Rows swapped in pairs by one turn or mirror: which row each one swaps with:
saz: [-13.2 -16.4  -0.3 -13.0   3.3 -13.3  -2.7  -5.4  -2.5   2.6  -6.0  21.5
  28.2   3.9  -1.5  -9.5  10.6]
geda: [-19.1  14.0   8.4 -13.8  18.5 -10.6   4.5 -22.4 -19.2  -4.4   5.2  11.4
  15.2  13.2  14.5  -3.2   5.1]
turi: [-21.0  -7.5   1.8 -10.6   6.5  -8.7  -6.7 -21.0 -22.6  -2.0  23.7  14.1
   4.8   3.7  18.8 -12.2  -4.5]
ber: [-27.5  -3.1  -1.6  -3.7  11.5  -7.4  -1.1 -14.7  -7.0  15.2  13.5  12.8
 -12.0  14.7  17.0 -14.2  -8.5]
nor: [-30.1  -7.4 -15.1 -13.5  18.9  -7.7  12.1  -6.7   4.8  11.7  -1.8  18.7
  12.4  15.3  12.9  -6.1  13.6]
tekun: [-19.3  -2.0  -7.7  -8.9  11.7  -3.9   2.4   3.8  -3.0  21.1  -2.2   8.3
 -11.0  -0.1  -8.0   2.0   6.2]
pugeg: [-17.2 -10.0  -8.0  -7.9 -16.9 -10.3  -3.3 -18.2  -7.7 -11.7   8.0   2.9
  17.2   3.7  14.8  -6.5  -8.5]
suzas: [-19.9 -14.1  -6.2  -8.2  -1.1 -11.6  14.7  -7.2  -8.1  18.0   0.5  14.8
   9.4  11.5 -15.7 -12.5   2.1]
Dezi: [-20.0   6.7  -5.9 -17.8  -2.9  -9.8  17.7   2.6  -7.1  15.7   7.0  12.5
  15.2   2.9  -0.2  -1.5  15.6]
Faza: [-29.1  -0.3  -6.2  -6.3  16.0  -1.7  -2.4   2.2 -24.8  11.6  18.8  13.0
   5.2   4.4  15.5  -9.3  -8.0]
fulud: [-10.9  -8.8   4.0 -24.5   8.8  -6.2   6.9 -14.5 -12.5  -3.9   2.3  -2.8
  -9.2  -3.4  -3.1   8.2 -14.2]
sutez: [-10.6 -11.2  -2.6 -16.7  -4.8  -7.2 -12.9   0.1 -11.6   8.1  -3.7  13.8
  12.3   2.7   7.0   3.9 -27.9]
Ziba: [-16.4  -0.2  -5.0 -26.1  -6.1  -9.8 -19.2 -17.0  -3.1  -6.5  -2.1  25.6
   4.6   5.4  -6.8  -3.6 -13.2]
nuvug: [-18.6   0.8   0.2 -31.5  -6.7  -4.9   1.7 -16.3  -8.1  -6.9   0.1  -8.7
   2.9   4.5  17.1  -8.8 -14.0]
lin: [-12.7  -7.0  -4.2 -21.2   8.8  -2.5   2.3 -15.4 -26.7  -7.4  -1.4  10.7
  17.8   0.4  17.5  15.4   6.2]
Zabel: [-22.1  -5.5 -11.8 -18.7   8.7 -11.4   0.1  16.2   1.3  21.6   1.2   7.3
   2.2   4.4   2.9  -8.8   1.7]
pilel: [-12.7  -8.3  -4.6 -22.1  15.2  -8.3  17.4 -28.3  -0.6  -3.5  -9.2   3.9
  13.9   6.8   9.9   8.4  -2.2]
tulo: [-15.7  -6.1  -1.5 -29.6  18.3 -11.4   6.5 -12.9  -8.2  -4.1   2.1  -7.9
  -1.7   6.3  16.1   1.1 -19.5]
renab: [-19.2   0.7  -5.3 -29.8   2.2  -7.6 -13.2  -9.2 -17.1   2.7   6.5 -12.8
  10.2   1.1  12.1  12.4  -0.6]
pil: [-26.8  -0.4 -13.2   1.5   4.8  -3.9 -17.3 -16.8 -18.2   1.9   9.5   7.9
  -2.1   2.7  16.3  -1.5   9.4]
simi: [-25.7   1.0 -14.5 -14.0   0.1  -1.3  -6.0  -0.1   7.1  19.0 -12.4   3.8
   3.3   8.2  12.1 -12.4   6.0]
nini: [-14.3   2.6  -3.4  -9.8  12.8  -6.4  13.4 -22.4 -25.5   5.5  -5.7  -0.9
  11.2  13.7   1.3   8.7 -13.5]
vus: [-21.7  -3.4 -10.2  -6.3   9.1  -7.9  -1.9 -10.8 -10.1  -0.4   4.3 -19.8
  -2.0   6.1  11.0   1.5   8.9]
Tekem: [-28.7   0.8  -4.9   2.2  16.6  -6.2  13.6 -28.4  -6.9  -4.8  -2.2   8.5
   9.6  12.5  11.5  -0.6   5.8]
Lil: [-23.0  -3.3  -4.0 -24.5   8.5  -7.9   7.1 -11.6  -1.2   6.7   1.7  34.7
   4.7  11.9  -1.3  -8.8  16.4]
pib: [-19.5   1.1  -1.5 -15.8 -11.7 -10.4   8.0  -1.0  -8.5  -2.3  -2.0  19.7
  27.3   2.3  -9.9   0.1  -2.5]
kome: [-18.0  -1.5  -2.5 -34.1   2.0 -10.1  14.3  -5.8 -17.1  -9.1   6.2   8.1
  24.2   5.9  12.2   6.5  -9.2]
namo: [-17.1 -12.9   1.5 -13.7   6.1  -8.1   4.0 -16.3 -24.2 -12.2  15.3  13.1
   1.9  -0.4  10.2  14.6  -8.8]
Gesip: [-24.0 -15.8 -11.2  -2.7  -9.3  -6.8 -19.1  -3.1  -1.7  13.9  -2.4   6.9
   4.5   4.5   3.9   9.2   1.5]
kabo: [-14.1  -2.4  -8.0 -14.1  10.2  -5.8 -20.5  -7.3  -4.6  12.3  -6.6  32.8
  16.8   7.5   3.9  -2.2 -10.6]
vad: [-16.2   4.4  -5.3 -29.5  -1.5 -13.3  -4.7  -2.8   8.3   1.3  -6.7   4.6
   2.9  11.9 -15.8  -4.2  -6.8]
nez: [-22.5  -3.8  -8.4  -8.5  12.6  -6.8  -2.7  -2.1  -0.4  13.1   0.1  37.3
  -0.7  10.4  -5.1   6.0   3.4]
dirap: [-26.9   7.7   5.1 -20.8  -2.8 -10.6  -7.5 -24.9  -5.1  -1.0  10.7   7.7
 -10.6  17.0   4.8   3.8 -14.7]
sifur: [-27.9  -6.6  -8.2 -29.2   9.6 -11.4 -10.3 -14.1  12.4  13.7   1.3   8.4
  -2.6  13.0  -2.2  -9.4   8.9]
Sizi: [-24.6  18.4 -13.0  -4.6  -0.1  -6.7  -7.0 -14.9   5.8   7.5  -4.7  19.3
   9.8  19.0   9.6  -7.1  -3.3]
zek: [-19.0 -17.6  -5.2 -22.4  17.0  -4.7  -6.2  -9.6  -4.3   0.6  -2.4  24.3
  11.3   6.2   1.6  -8.0 -26.7]

fulud pairs with tekun
Dezi pairs with pilel
vad pairs with vus
saz pairs with geda
nor pairs with kome
Faza pairs with zek
dirap pairs with Gesip

Rows swapped in pairs by one turn or mirror: which row each one swaps with:
givi: [  0.9   9.1  14.4  -7.2  -0.6   1.0  -1.0  -2.1   1.2   1.1  -6.5  10.2
 -12.1 -10.3   4.5  -3.7   8.4  20.2]
savu: [ -4.7  -0.1 -13.0  -9.1   5.0   4.4   4.2  -4.7 -10.1   4.8   2.9   9.9
  19.2 -11.8  -8.6  14.5  -2.6  10.2]
Rom: [  0.5   3.3   6.0 -14.9  11.1   3.6  -5.6  -4.1  -0.6 -13.9 -11.4  19.0
 -13.6  -3.0  -0.4  15.2  12.4   6.3]
poge: [ -2.3 -19.3  -3.4  -0.7  10.9  23.3  -5.1   6.2  -6.8  -0.3   6.7  -0.3
 -10.3  -5.5  -3.3  -2.3   1.6 -20.8]
lupir: [-12.7   3.1   0.8   3.0  -7.6  -7.8   1.7  -2.9  -5.9 -13.4  -8.9   0.6
  -9.0  -4.2  -0.8   7.3  13.6   3.3]
nafa: [  1.6   9.2   5.0  -7.6  -4.7  12.0   1.1 -12.5  -8.3  -2.8 -17.1  13.9
 -11.7  -9.4   5.3  14.4  13.5   5.5]
fidi: [  3.8 -20.0  -6.7   4.5   0.9   4.3  -4.7   8.2  -3.4   6.2   1.9  -7.0
 -11.4  -6.4  -6.0  -4.0  -3.5 -19.8]
ziku: [  1.4   6.3  -5.1 -14.3  -6.4  12.6  -0.3  -5.3  -0.5   6.1   3.1  -0.6
  16.3  -6.5 -12.4   2.6 -14.1   3.8]
Fupo: [ -3.0 -26.4   0.0   1.8  12.2  17.9  -4.5   6.5  -7.4  -4.1  -3.1   1.7
  -4.8  -9.3  -6.3   2.8   2.6 -22.0]
zir: [ 10.6 -20.3  12.0   8.8   6.2   7.3  -5.4  -2.1   6.6  -1.5  -1.3  29.2
  -1.4   5.3   3.9 -14.0   1.5   0.0]
kuda: [  3.3   8.5  -9.1  -8.5   2.1  14.6  12.0   4.9  -2.7  15.6  -3.0   9.0
  14.3  -5.5 -14.7   3.1 -10.6   4.9]
sepo: [  4.7 -19.8   2.8  11.4  13.0   4.9 -10.9 -12.2   5.4   6.0 -10.1  18.3
  -4.8   1.5  11.9 -17.2   7.7  -3.2]
guto: [ -0.2 -22.2  -7.3   7.3  -3.6  22.5  -4.5   8.7  -7.9   2.7   1.3   2.5
 -11.3  -9.6  -5.3  -8.6   9.8 -13.9]
Bilap: [ -5.2 -14.4  -7.3   6.2   0.7  17.3  -8.0   7.5  -4.3  -4.6   3.0   3.0
 -10.5  -6.1  -9.9 -10.9  -5.1 -22.4]
pege: [  2.8 -24.8  -2.1   1.7   3.5  20.5   1.4   3.4  -8.5   2.0   0.4  -3.4
  -5.0   0.8  -5.8  -4.7  -1.5 -23.3]
dosit: [10.6  1.0 -9.3  0.3  1.5  5.7  8.8 -9.6 -8.6 -7.0  2.6  7.6 25.0  4.3
 -0.9 -0.4  2.0  4.8]
fev: [ 15.0 -23.5   4.1   3.0   9.6  -2.0  -1.9  -5.6  11.1   4.0  -1.9  15.1
   0.4  -2.7  11.8 -17.1   2.2  -2.5]
kopef: [  4.1 -22.3   8.9   4.9   9.3   8.2  -8.4  -6.2  10.4   3.7  -4.8  26.8
   6.3   5.2  12.7 -10.9  -3.3  -7.2]
Patis: [  7.2  -2.4   6.8  -8.5   0.0  -8.8   3.4   1.5   1.4  -6.1 -19.1   4.3
 -17.7   0.2  -3.9  -5.7  14.3   8.5]
Seba: [  7.7 -18.0   3.0   4.3  15.5   7.6 -16.1  -7.9   0.0   0.2 -10.0  21.6
   3.4   3.0  16.0 -12.7   3.8 -10.8]
faba: [ -0.6   4.8  -7.5  -2.8   3.0  15.8   2.2  -8.2  -9.2   1.1  11.0  14.6
  19.4  -3.6  -2.2  12.1 -14.0  -2.9]
Nal: [  5.0 -20.1  -2.0   6.8  17.7   3.9  -6.2  -7.2   8.7   7.2  -6.6  23.0
   1.3   7.2  13.6 -12.2   3.9  -0.8]
Dadab: [ 10.4   1.1 -12.3  -7.5  -4.5  -0.8  -1.4   8.8  -5.9   1.5  -5.8   1.0
  23.5  -5.1  -0.6  -2.6 -17.5   1.5]
Dotog: [ -1.4   2.1  -8.2  -6.8   6.5  18.2  -7.7   1.5 -13.4   7.9  -6.3   6.0
  21.9  -8.5 -11.0   1.7  -6.9  12.5]
Taf: [ -8.4   6.5   6.2  -0.2  -6.3  -5.2  10.1  -2.7   0.4  -3.1  -9.7  14.6
  -8.6 -11.2  19.4  -2.7   3.7   9.2]
bimam: [  7.2  -0.7   2.3  -8.0   0.9 -12.0   0.8   6.4  -0.1  -7.3 -14.3  12.9
 -10.4 -19.5   1.2   1.6  13.3  11.3]
zed: [ 10.4   7.7 -12.0  -1.0  -5.3   8.4   7.5  -3.2  -3.6   8.1   3.9   3.3
  13.3  -5.6 -13.2  12.5  -5.4  -5.5]
som: [ -0.3   5.6 -11.7  -3.6   1.1  15.7   2.4   1.4  -4.1  -0.3 -10.4   8.5
  17.1  -9.4 -10.2   7.7 -18.2  12.5]
kapin: [ -3.2  16.3   5.6 -18.0  -0.5  -6.9   2.1   4.3 -10.0  -2.7  -6.9  15.6
  -2.2   1.8  11.9   3.5  10.3   5.7]
fen: [ -5.9  11.1  -6.0   2.4   4.5  18.1   5.3  -2.4  -0.7   5.8 -10.5   4.3
  23.5  -2.2   3.1   7.1  -9.6   2.5]
lup: [ 11.3 -15.7   8.4   3.7  16.9   8.5  -7.6  -3.0  15.5   4.4  -0.6  23.9
   0.5  -3.0   5.4 -15.7   3.3   1.6]
lif: [  4.1 -20.5   9.0   5.3  15.5   7.0 -11.9  -9.9   9.0   1.3  -4.6  24.4
   0.7   8.1   9.8 -11.4   0.0  -6.0]
pozif: [  4.6  -9.4 -19.0  -2.1  -1.7   9.5   0.9   0.4  -3.7   1.8  -3.3  -4.1
  19.2  -1.3  -5.7 -10.2  -9.9  12.5]
zun: [ -7.0   2.3 -12.0  -8.1   9.2  19.4  -8.1   7.9  -6.5  -2.2   1.3   4.2
  22.3   1.5   5.9   5.7  -9.6   6.3]
Bepop: [ -2.6 -16.7  -0.3  -2.7   1.0  17.6 -10.6   8.4  -5.2  -1.2   4.7  -2.3
 -14.9  -5.5  -3.6  -3.3 -10.3 -18.0]
viv: [  5.7  16.7   3.2 -13.1  -5.9   8.1   0.8   5.5  -0.3  -6.4 -17.7  17.2
  -9.6  -6.5   5.1   0.9   9.1  11.9]
doziv: [  2.1  -1.7 -18.5  -2.3   4.0  16.7   2.0  -4.3  -2.1  -1.9  12.7  11.8
  16.0   6.7  -3.2  16.1  -8.2  -0.5]
melot: [  0.1 -15.0  -4.3   4.9   8.5  19.2  -6.1   4.7  -9.6   1.2   3.0  -0.5
 -15.3 -11.1  -5.3  -3.4   1.2 -22.1]
rep: [ -5.9   9.4  -3.6  -5.9  -6.5  -4.1   9.9  -1.2  -9.4  -1.0 -14.7  15.9
 -18.9  -3.3   3.6   4.6   2.9   4.6]
mik: [ 13.7 -20.0   0.7   4.4  16.9  -1.6  -2.4  -2.5   5.9   0.1  -0.4  23.7
  -2.7  -1.1  13.9 -13.8  -5.2  -3.3]
menav: [ -0.3 -22.7 -10.9   0.2   0.7   7.9  -8.1  12.2   0.7   3.9   3.8   3.1
 -10.3  -6.8  -5.3   1.5   1.1 -21.5]
figak: [  3.7   4.9 -19.4  -0.9  -3.8  10.3  13.2  -1.0  -3.7   9.5  -1.1  18.4
  19.9  -1.0  -3.7   3.1  -3.7   7.7]
nepar: [-11.0   5.7   1.9  -1.4   8.2  -1.6   4.8   2.5   1.0 -11.6  -2.4  19.8
 -17.8   2.9  14.2   9.9  12.1   6.1]
ruru: [ -4.9   8.6  12.2 -22.4   1.2   3.0  -3.6   0.5  -5.7  -7.2 -20.7  16.5
  -6.9  -6.2  -0.4  -2.5   9.2   7.6]
Safo: [  8.6 -15.2   7.9   8.2  11.8   3.1  -2.1  -9.7   6.2  -0.5 -12.9  21.7
   1.4   9.1   1.8 -18.6  -8.8 -10.5]
kuno: [ -2.3 -22.9 -10.0  -3.6   6.1  17.2   1.3   5.5  -8.9   0.7   0.3  -1.1
 -13.4  -0.5  -3.7   2.6  -1.6 -19.0]
mibu: [ -1.6   6.5   4.3 -12.0  -7.8  -1.3   0.4  -3.6  -4.5   7.0 -16.8  19.8
 -14.8  -9.8   7.8  -2.6   2.9  13.5]
gemop: [-10.5  11.5  12.3  -4.6   0.6   1.9   1.0   3.3   1.1  -4.1  -4.0  19.8
 -10.7  -7.0   8.2   7.1  15.1   1.2]

guto pairs with Safo
zun pairs with Rom
pege pairs with sepo

